(in the rows, 128 means zero)
A single turn carries every row of the set below to another of its rows. Some are shown first; where does it send the rows asked next?
vis: [137 130 142 138 137 131 120 163 108 126  94 100 129 163 142 140 103 124
 120 129]
zup: [101 116 135 106 133 124 120 133 136 134 192 152 125 128 134 129 125 136
 127 127]
Mesu: [ 97 112 135 111 130 124 124 136 131 129 194 147 124 120 129 126 130 138
 127 126]
vave: [108 114 156 141 126 132 125  99 110 126  75 126 129 125 136 129 154 140
 127 115]
logu: [ 99 107 133 112 138 119 132 133 139 136 192 154 124 127 131 133 134 130
 121 128]
zudo: [118  94 101 128 137 105 140 127 119 139 152  77 123 130 123 141 125 124
 154 117]
fogep: [108 118 156 128 129 135 118  98 110 127  73 133 131 136 139 128 148 135
 133 117]
Nak: [107 119 157 132 125 138 115  98 108 126  74 131 128 133 137 128 145 139
 138 120]
Siki: [136 120 134 149 140 121 134 163 109 132  95  99 127 158 140 147 114 123
 103 127]
deko: [112 113 153 135 133 130 123  99 114 132  74 129 128 136 141 134 154 135
 130 117]
pilo: [134 131 125 124 107 154 115 134 141 103 138 152 122  96 115 101 136 135
 121 118]
Voz: [100 108 134 116 130 123 127 135 133 129 194 147 123 119 127 126 133 136
 121 123]
Nilad: [117 111 106 117 131 122 121 127 111 135 154  77 122 133 123 130 113 129
 173 119]
pekol: [135 142 128 114 114 159 106 132 142 106 135 157 123 114 124 103 126 133
 130 124]
dab: [133 131 140 143 123 138 116 168  97 123 100  89 129 145 137 135 103 135
 121 126]
Kofa: [108 113 153 138 121 134 121 101 110 123  74 125 129 123 136 127 152 144
 131 115]
zuzon: [132 115 136 154 131 122 137 162 106 131  99  90 128 143 136 147 117 127
 101 124]
Malob: [134 125 141 151 120 133 121 166  97 118 103  88 126 137 134 136 108 137
 113 122]
vumo: [133 134 142 136 132 136 116 164 104 122  97  97 129 155 140 136 101 128
 123 127]
lifeg: [109 115 157 132 131 132 121  96 114 128  73 133 132 136 138 132 148 136
 132 118]
gomer: [110 112 153 139 126 129 124  99 112 128  76 131 129 128 136 130 154 137
 126 115]
Kobar: [118 113 108 112 140 120 120 125 117 136 152  81 124 143 125 137 108 122
 174 120]
bemaz: [121 102 104 117 151 106 135 121 125 146 150  87 125 149 125 146 119 115
 159 124]
Faki: [100 109 132 110 138 119 127 133 138 135 193 154 124 132 134 130 129 129
 125 126]
fela: [115 105 106 123 128 115 129 128 111 133 157  75 123 125 122 133 119 133
 165 115]
Baf: [133 142 126 102 124 155 105 130 149 111 129 168 123 128 130 107 123 121
 128 130]
Gemub: [131 117 122 135 111 144 129 135 142 107 135 152 121  95 116 105 146 133
 103 117]
vilo: [135 125 136 142 144 124 128 162 111 134  96 101 129 158 142 146 109 121
 111 128]
Teli: [139 126 121 116 144 133 130 126 164 129 124 173 125 136 132 124 143 110
 108 129]
mev: [120 110 106 109 147 109 129 122 122 143 151  87 127 148 129 139 114 118
 168 124]
kek: [134 110 117 137 123 132 137 133 154 115 130 157 117 103 119 116 153 123
  94 119]
megav: [ 99 109 130 115 132 120 126 133 137 133 192 151 125 121 130 132 133 133
 119 125]
Repib: [107 117 156 132 124 137 118  99 108 123  76 128 127 127 137 126 145 142
 137 117]
seg: [ 98 115 133 110 128 126 117 133 133 130 193 151 125 124 131 125 128 137
 128 126]
lepu: [137 138 124 104 139 146 117 126 159 121 126 172 125 137 132 114 130 110
 122 129]
gir: [131 119 136 156 124 128 129 166 103 124 103  89 132 140 132 138 116 131
 105 124]
sut: [137 115 117 127 137 129 140 128 161 124 126 167 123 119 125 122 151 112
  98 126]
Vepu: [116 100 103 129 131 112 135 129 115 136 155  78 122 124 120 139 124 127
 159 117]
Kilut: [100 116 132 105 133 124 125 132 135 132 193 158 125 130 136 128 129 128
 127 128]
Fub: [118  97 101 123 147 103 139 125 120 145 152  81 124 139 122 145 125 117
 154 122]

Siki turns into zuzon
bemaz turns into Fub
Now these:
pekol turns into Baf

